In the data rows, the value 128 means zero.
Here are some points:
[ 95 127 135 131 134 133 125 118 114]
[ 94 136 113 174 107 160 197  75  90]
[ 11  82  41  55 160 125 138 132   0]
[118 136 151 127 110 105 105 132 132]
[144 139 128 145 131 111 127 134 103]
[122 164 162 154 135 123 118 132 170]
[124 128  94 110  91 107 120 114 124]
[112 115  83 104 113 123 117 144 100]
[140 131 133 116 118 128 112 136 143]
[118 195 188 242 244 204 190 178 160]
[161 128 104 135 142 164 134 178 139]
[148  73 126  81 111 153  80  11 106]
[177 177 114 142 136 178 196 188 136]
[105 105  80  81  77  83 106  99  93]
[171 128 129 123 120 120 124 121 147]
[105 123 105 131 111 107 124 101  93]
[134 117 140 128 132 113 109  99 148]
[142 148 125 131 122 149 152 152 145]
[109 127 108 110 106  88 114 119 124]
[115 130 103 114 109  93 120 129 122]
[105 107 110 105  91 106 111 114 101]
[147 106 118 116 102 120 134 136 107]
[127 164 144 140 111 122 118 141 149]
[126 155 141 152 104 109 157 120 153]
[ 79  87 179 116 121 101 114 104 133]
[115  97 212 104 170 146  97  97 143]
[130 114  87 140 123 148  99 121 129]
[151 156 146 161 158 164 167 183 129]
[135 199 195 162 179 191 182 201 157]
[111 124 144 160 151  97  66  99 128]
[105 135 114  93  90 106 127 109 145]
[139  68 240 175 200 161 142 175 131]
[127 146 114 113 107 126 128 134 127]
[140 120 130 123 131 113  92  97 128]
[128 130 119 113 106 113 117 123 156]
[ 39  60 157 134 113 132 157 140 108]
[126 121 106 125 115  99 112 112 128]
[193 115 119 124 113 104 116 117 134]
[125 129 107 111 110 119 124 113 113]
[ 62 120  98  95 127 140 129 142  68]
33 more points follow, each with its number after it:
[161 139 129 128 120 103 103 130 165] 0
[174 130 118 136 159 167 131 127 134] 1
[142 134 148 135 132 119 110 118 202] 2
[112 147 169 132 148 181 179 170 136] 3
[128 132  90 132 106 106 122 118 182] 4
[136 125 104 156 139 126 111 116 175] 5
[129 148 101 167 135 196 153 161 129] 6
[139 128 211 125 166 147 123 147 138] 7
[151 102 141 132 125 166 107 105 140] 8
[179  92 123 101 117 101  95 103 115] 9
[110 105 102 126 114  89 102 105 143] 10
[ 19  97  56  61 117 146 129 140  24] 11
[ 89 123 116 156 151 113 105  88  97] 12
[ 95 129 128 136 116 126 112 116 132] 13
[151 157 139 130 132 144 152 152 184] 14
[148 190 144 202 182 181 196 185 146] 15
[149 113 133 125 122 105 107 108 130] 16
[115 164 118 121  85 136 184 101 113] 17
[116 111 116 102 105 108 112 119 103] 18
[142 131 160 124 146 108 113 125 121] 19
[125  82  91 248 248 150 148  74  23] 20
[136 135 120 183 166 115 118 123 141] 21
[221 157 154 103 118 149 156 156 136] 22
[111 211 110 129 114 181 218 143 110] 23
[150 144 126 133 109  89 149  70 107] 24
[114  97 115 130  82 134 118  69  98] 25
[133 106 116 124 115  95 109 106 108] 26
[130 124 167 159 180 136 122 138 136] 27
[163 118 108 131 126 115 110 108 123] 28
[127 132  99 133 119 113 117 123 133] 29
[123 128 123 116 101 113 118 107 132] 30
[141 109  97  74 124  70 110  96  89] 31
[112 115  94  95  86 105 109 109 127] 32
Which two of these numbered points are nearest to each point below by angle, seen from the average point of the first points? Their numbers follow each, nearest first.
[156 113 141 111 135 123 108 134 127] > 9 19
[ 87 113  92 116 121 159 111 164 105] > 11 6
[144 137 120 133 122 144 153 158 160] > 14 15
[ 79  93  71 108 166 156 151 124   0] > 11 20
[156 174 138 159 149 161 174 176 146] > 15 14
[138 160 179 124 144 158 165 169 127] > 3 15
[215 142 168 123 137 158 127 149 160] > 22 1
[106 108  94  96  90  88 106 101 128] > 32 10
[125 137 109 101  89  80 102 132 116] > 32 18
[136 122 121 118 126 156 114 106 142] > 8 1
[131 119 118 119 112 103 102 117 107] > 26 18
[166  93 139 158 144 124  96 108 133] > 16 28
[146  99 151 180  89 221 135  86 112] > 8 25
[ 71 122 136 125 129 160 168 163 136] > 3 23
[200 125 109 152 141  99 118 120 131] > 28 16
[140 181 173  95  92  65  46 177 175] > 0 2
[110 141 143 114 104 119 135 129 137] > 17 30
